In the data rows, 128 means zero.
Here are some points, one per row:
[148 173 101 188 110  92  73 172 137 118 101 149 170  82 184 110 116 157
 168 105 122 132 170 127 166 134 113 163  87  91 116 159  93  64  98 165
  94 137  68 171 140  98 177 107 173 146  98  96]
[ 80  83 110 170 159 129 141  82 168  80 190 167  90 186 176  93 117  96
 177 139 163 181 189 139 158 182  47 144 171 140 172 157 110 167  76  66
  92 120 128 124 162 201 166 141 152 166 106 158]
[ 73 101  95 188  81 135 157 151 170 147 125 198  80 176  91  81 175 198
  73 130  83  82 101 206 130  58 179 160 197 113 182 134 148 125 128 129
 136  91  95  94  61 177 153 112 121 123 168 189]
[141 184 153  68 147 102 168  89 191  96 171 170  69  74 144 119 106  89
 104 153 155  87 126 154 168  68 102  85 155 167 116  60 128 165 114 175
  98  97 167 128 112 118 112 100 126 142 155 165]
[188 201 152 176 117 196 120  88 109 191 110 116 139 125 126  87 112 139
 132  84 110 111  98  66  90 187  94  85 102 112 103 156 159 123 171 102
 166 105 170  70  91 188  93  93  89  85 135  94]
[104  76 197  95  54  79 186 168 189  76 127 119  69 156 149 193 169 185
 103  68  88 167 107 106 108 125 107  63  72  72 101  92  75 188  95 142
  84 153 112 140  79  78  97 105 128  89 183  49]
[104  78 122 183 173  96 140  76  83 201 132 174 183 127 107 103  90 121
 114 153  85 180 139 161  89  72 157  86  80 110  82 133 187 183  79 115
  84 199 118 183  85  88 170  94  76 168  99 104]
[176  91  98 115  67 181 202 200 117 159 193 156 193 109 121  62 184  75
 162 135 165 210  61 167 116 180 109  89 170 178  78  79  85  66  74 172
 177 132  83 159 105  70  97  93 177 161 131 175]
[ 75  98  89  82  91  89  89  85 100 178 164 100 200  77 103  91  86 102
  80 118 159 106 101  93  93 103  93 148  76  87  97  62 185 111  71 106
  82  89  74  63 100 160  72 109  88  92 101 128]
[102 103 109 174 177 168 178 179 114 162 189  85  88  43 187 149 100 102
 148 157 110 181  95 133 129  88 183 178 115  82 185 183  97 122 136 103
 125 195 177 173 142 196  70  73  83  82  78 113]
[ 85 166  78 176 176  97 172 108 123 171 127 155 160  79  97 182 179 183
  71 114 112 182 192  63 161 173 183  74 194  67 168  84 159 116 104  81
  81 158 186 126 173  61 105 192 143 178 168 190]
[103 176 161 109  45 155  58  78 105 176 161 186  87 188 189 179 101 175
 135 198  99 154  91 150 135 175 159 181  71 153 101  70  76 110 167 163
 130 176 211  82 145  77 134 160 174 102  73 183]
[122  85  89 157 169  98 148 186 179 111 122 158  75 182 138 136 144 106
 175  94 146 110 154  84  59 124 158 180 110 111  65  86 183 158 113 103
 157 102 140 188 137  68 161 160 159  70 127 171]
[130  98 127 123  99 130 185 158 155 129  83  56  98 151 121 128 162 172
 169  85 109 140 126 134 172 118 158 170 104 171 106 166 141 156 136 182
  67 144 102  71 152 113 148 185  97 114  93 171]
[203 124 148  99 179 192  91 107 148 130 185 176 211  85  96 149 150 188
 169 143 154  97 128 163 104 144  90 154 137 101 110 100  71 177 181 147
 125 145  86 109 118 166 141 175 197 149 151 164]
[109  76 217 164 176 166 101  73 120 168 162  82  96 128 100 202 141  73
 132 113  79 166 163 180  86  71 122  93  87  97 109 141 112  72 177 113
 205  88  59  97 186  85  73 163 174 101  91 177]
[105 181 186 104 172  74  87 150 122 177 125 130  72 106 101 108  94 166
 171 146 167 123 181 138 142 183 200 122 186 148 115  87 126 152 135 184
 132 101  48 108 175 162 163  51 148 132 133 173]
[ 96 180 100 105  69  97  83 121  75  91 194  99 133 162  87 104 210  80
 209  95 201 123  80  98 120  61 199  87 108  63  98 126 157 143 179 117
 125  82 142 148 139 154 184 196  84  87 134 119]
[192  80 147  72 119  80  96  83  91 147 125 163  82 122 130 127 123 109
 129  96 108 103  80 193  86 187 149  95 187 119  86 189  84  78  82  99
 127 115 169  85 109 128  93 107 109 161  93  84]
[167  67 185 201 157 108  66  98 172 107  69  91  94 103  77  87  83  73
  97 156 109  99  59  95 208 132 104 102 171  97 154  85  78 118 118 105
  96 119 180 171  81 182  75 135 142 123 178 186]
[175 114  84 186  95  90  87 152  82 103 173 168  85  96  69 114 108 115
 127 129  75 118 160 140 103 188  87 157 171 119 158 177 155 165 139 205
 156 131 140 181  94 122  94 133 111 139  82  89]
[ 92  73  81 118  93 115 119 140  98 128 144 125 140 112 130 124 107 104
 134 158 204 101 158 152 124 174 112  87 114  46  95 129  99 126 198 188
 196 129  98  69  99 171 145 122 113 215 184 131]
[191 100  69 109 120 189  78 165  88  72  96 145  85  97 144 100  92 183
 178 102  99 105 136 126 182  82 116 106 118 170 176  81 145 106  93  77
 136  86 107  87 161  78  93 114  81 169 122  92]
[171 194 107 172  85 112  82 121 168 156  60  92 159  69 165 169 174 135
  86 164 137 165 157 173  66  73  76  93 152 165  69 175 129 175 103 164
  97  93 180 165 178 190  92 147 180 163 146 156]
[ 73 154 103 167 172 157 156 193  95  87  66 142 102  96  64 196 114 123
 114 129 195 180  80 183  93 150  63  77  83 181 104 153  91 111 217  84
  78  95 113 115 100  84 151  75  87  75  85 194]
[ 95 158 130 145 153  68 115 119 100 133 169 147 177  75 163  87  71  85
 138  65  85 144 197 195 160 161 169  94  81 196 102 163 139 100 162 114
 175 124 192  93 150 138 171 166 184  49 191  80]
[187 116 123 133  94 105  72 177 108  93 101 131 151 150  83 113  74 163
  76  91 104 191 100  97 133  92 141  77 115 130 215  97 135 107 107 116
 190  95 100 185 144 148 145 120 119 171  81 116]
[136 173 122  90 187  89 150 147 173 148 101  86 138 132 140 168 116 176
 125  99  79  99 111 155 185 124 102 186 189  97 114 135  90 152 112 170
 196  81 160 119  89 105 126  96  90 105  96 147]
[ 54 165 184  66  69 206 104 114  96 166 100  69 137 111  90  91  77 157
 189 167 107 169 165 177 107 160  97 151 191 119 153 176 185  93 166  86
  82  93 169 184  63  81  99 129 169 174 194  90]
[ 70 181 179 108 140 183 175 164 137  94  94 172 102 154 108 136  92 162
 168  69 107 127 146  78 147  74 133 159 108 161  97 134 101 161 113 189
 136 183 125  87 157 131  77 164 105 153  93 150]
[ 88  86 152  99 154 168 113 191 176 188 147 165 163 163 177 182 150 173
  92 151 187 109  89 134 182 136 145 119 142 168 128 164 192 190  85 162
 160  99 100 100 160 144  79 189  93  90  68  58]
[160 113 157 159  71  71 192  58 156 104 110 180 200 148 179 185  70  97
 197 116 156  83  62  92 129  99 153 150 159 161 204 201 148 164 117 168
 104 101 134 141 183  73 124  98  86 162 164 197]
[101 192  98 163 169 112  92 112 182 122 188  79 158 206 131  98  84 102
  79  90 189  82 150 158  90  89  89  96 195 173 121 148  53  67 152  82
  83 198  57 143 165  72  68 182  57  96 164  78]
[170 176 156  80 116 102 163  88  57 133 133  92  98 136 156 117 157 190
 111 181 121 138 190  80 193  94  78 111  90  92 112 190  75 127  77 159
 134  90 155 182 103 110  86 108 111  72 140 149]
[157 110  88 177 118 108 174 142 150 167  72 155  97 149  91 112 101  86
 175 214 120 154 189 103 140  90 163 152 145 125 175  68  77 170 107  94
 152 100 100 152 156  97 128 103 143 127 162  50]
[ 90 103 107  91  99  70 113  72 116 165 101 146 165  81  80 107 221 109
 176 111 176  87 144  74 109  77 109 127  97 182 115 126 125 101 113  72
 174 176 109 138  67 154 109  99 167 178  77  88]
[147  94 146 164  97 156  91 176  84 152 188  56  86  91  88 193 148 131
 147  83 162  84  94 132 121 163  89 195 170 162 130  80 134 127  67  86
 165 186 159  99 161 154 203 104 127 164 199 161]
[111 200  97 184 122 100 178 133 102  83 108  87 178 180 166 201  77  96
 111 134  84 101  93 123 186 114 162 109 111  93 100  92 197  98 111  80
 101 160  92 147  74 180 121 107 227 117  80  98]
[183  93 117  68 105  88 105 173  68  92  89 163 189 199 166 176 178  70
 104 103 107 174 203 116 109  78  94 190 191 145 157  70 185  83 187 161
  75 170 155 132 156 196 109  89  84  90 178  96]
[ 90  79 130  90 122 197 150  96 178  72  73  77 175 102 134 190 162 108
 179 193  80  60 190  96  64 186 158  57 117 180 146  98 155  61  75 194
 161 169 137 134  73 173 188 190  70  79 104 173]
[ 93 113 118  98 168  96 116 193  75 177 122 146 148 151 172  89 192 156
 143 143 108  60  97 146 103 169 147 148  65 185 209  92 106 134 172 116
 146 128 101 184 156 165  89 173 159 192 170 100]
[105 105 104 194 166 191 169  47  72 103 111 149 109 158 184 154 179 150
  54  86 172 152 100  78 168 103 180 167 104 181  71 151 135 113 121 191
  96  50 101 183 109 117 173  93 174 129 156  67]
[187 105 191 171  76 113 110 185 165  87 151  92 157 129 131  79 129 111
  75 175  86  76 192 119 126 158 150 130 132 128  90 153 124 163 203  59
 107  76 167  96  99  91 122  82  84 179  85 155]
[128  74  96  95 166  90 168 109 205  87 187  92 167 162  64  89  75 216
 153 192 158 162  91  89 110 150 152 161  77 122 110 156 186  58 180 109
 137 149 164 113 191 168 115 141 163 135 163  84]
[184 177 169  85 151 193 125 190 137 193  92 177  90 121  93 109 105  70
  74  88 160  73 162  94 112 166  91 110  80  69 181 186 158  74  89 113
  67  94 178 117 175 143 188 111 152 153  97  84]
[176 168 169 109 178  82 187  95  80  83 140  83  94  84 196  69  89 151
  82 176 174 103  92 168  67 109  88 130 194  97 142  85 111 140 108 147
 161 153 169  72  88  85 207 200 106 105  84  98]
[152 183 161 106 182 172  75  96 163  75  91  88 117 174 123  98 186  90
  87 165 185 148 124 172 139 160 144 159 104 123 184 175 192 179  96 173
 185 183 160  77  85  67  93  67 168 134 155 143]
[121 123  65  81 166 174 133 146 157 126 171  84 104 168 104 173  90  65
 123  95  97 171 117  67  84 128 172 169  99 170 136 185  70 182 114 103
  96  91  94  85  75 146 182 190 108 117 157 151]
[ 84  79  67  72  91 168  90  80 108 113  93  86 117 151 180  82 161 103
  88  94  78  78  83  93 173  97  86  82 124 101 190 108 118 135 207 113
  93 186 100 144 212  82 173  75 180  87  85 108]
[123 178 167  74 138 171 172  76 155  81  76 198 122  92 107 106 181 136
  97 154  81 168  86 139 176 189 155 193 102  81  73 102 132 141 175  56
 181 179  70 188 186 165 165 183  61 111 143 129]
These points spread out most along one direction. Take the direction at right angles to it along which they spread out most. Go by this last direction. How far along it is each point below, from 0 to 99? 50 is the average, and the first point above lies past it. One standard deviation of the points above along it is 16.
[176  91  98 115  67 181 202 200 117 159 193 156 193 109 121  62 184  75
 162 135 165 210  61 167 116 180 109  89 170 178  78  79  85  66  74 172
 177 132  83 159 105  70  97  93 177 161 131 175] 54
[160 113 157 159  71  71 192  58 156 104 110 180 200 148 179 185  70  97
 197 116 156  83  62  92 129  99 153 150 159 161 204 201 148 164 117 168
 104 101 134 141 183  73 124  98  86 162 164 197] 42
[157 110  88 177 118 108 174 142 150 167  72 155  97 149  91 112 101  86
 175 214 120 154 189 103 140  90 163 152 145 125 175  68  77 170 107  94
 152 100 100 152 156  97 128 103 143 127 162  50] 63
[147  94 146 164  97 156  91 176  84 152 188  56  86  91  88 193 148 131
 147  83 162  84  94 132 121 163  89 195 170 162 130  80 134 127  67  86
 165 186 159  99 161 154 203 104 127 164 199 161] 44
[ 73 101  95 188  81 135 157 151 170 147 125 198  80 176  91  81 175 198
  73 130  83  82 101 206 130  58 179 160 197 113 182 134 148 125 128 129
 136  91  95  94  61 177 153 112 121 123 168 189] 44
[171 194 107 172  85 112  82 121 168 156  60  92 159  69 165 169 174 135
  86 164 137 165 157 173  66  73  76  93 152 165  69 175 129 175 103 164
  97  93 180 165 178 190  92 147 180 163 146 156] 42
[128  74  96  95 166  90 168 109 205  87 187  92 167 162  64  89  75 216
 153 192 158 162  91  89 110 150 152 161  77 122 110 156 186  58 180 109
 137 149 164 113 191 168 115 141 163 135 163  84] 61
[ 92  73  81 118  93 115 119 140  98 128 144 125 140 112 130 124 107 104
 134 158 204 101 158 152 124 174 112  87 114  46  95 129  99 126 198 188
 196 129  98  69  99 171 145 122 113 215 184 131] 55
[203 124 148  99 179 192  91 107 148 130 185 176 211  85  96 149 150 188
 169 143 154  97 128 163 104 144  90 154 137 101 110 100  71 177 181 147
 125 145  86 109 118 166 141 175 197 149 151 164] 33
[130  98 127 123  99 130 185 158 155 129  83  56  98 151 121 128 162 172
 169  85 109 140 126 134 172 118 158 170 104 171 106 166 141 156 136 182
  67 144 102  71 152 113 148 185  97 114  93 171] 32
[123 178 167  74 138 171 172  76 155  81  76 198 122  92 107 106 181 136
  97 154  81 168  86 139 176 189 155 193 102  81  73 102 132 141 175  56
 181 179  70 188 186 165 165 183  61 111 143 129] 40
[ 95 158 130 145 153  68 115 119 100 133 169 147 177  75 163  87  71  85
 138  65  85 144 197 195 160 161 169  94  81 196 102 163 139 100 162 114
 175 124 192  93 150 138 171 166 184  49 191  80] 58
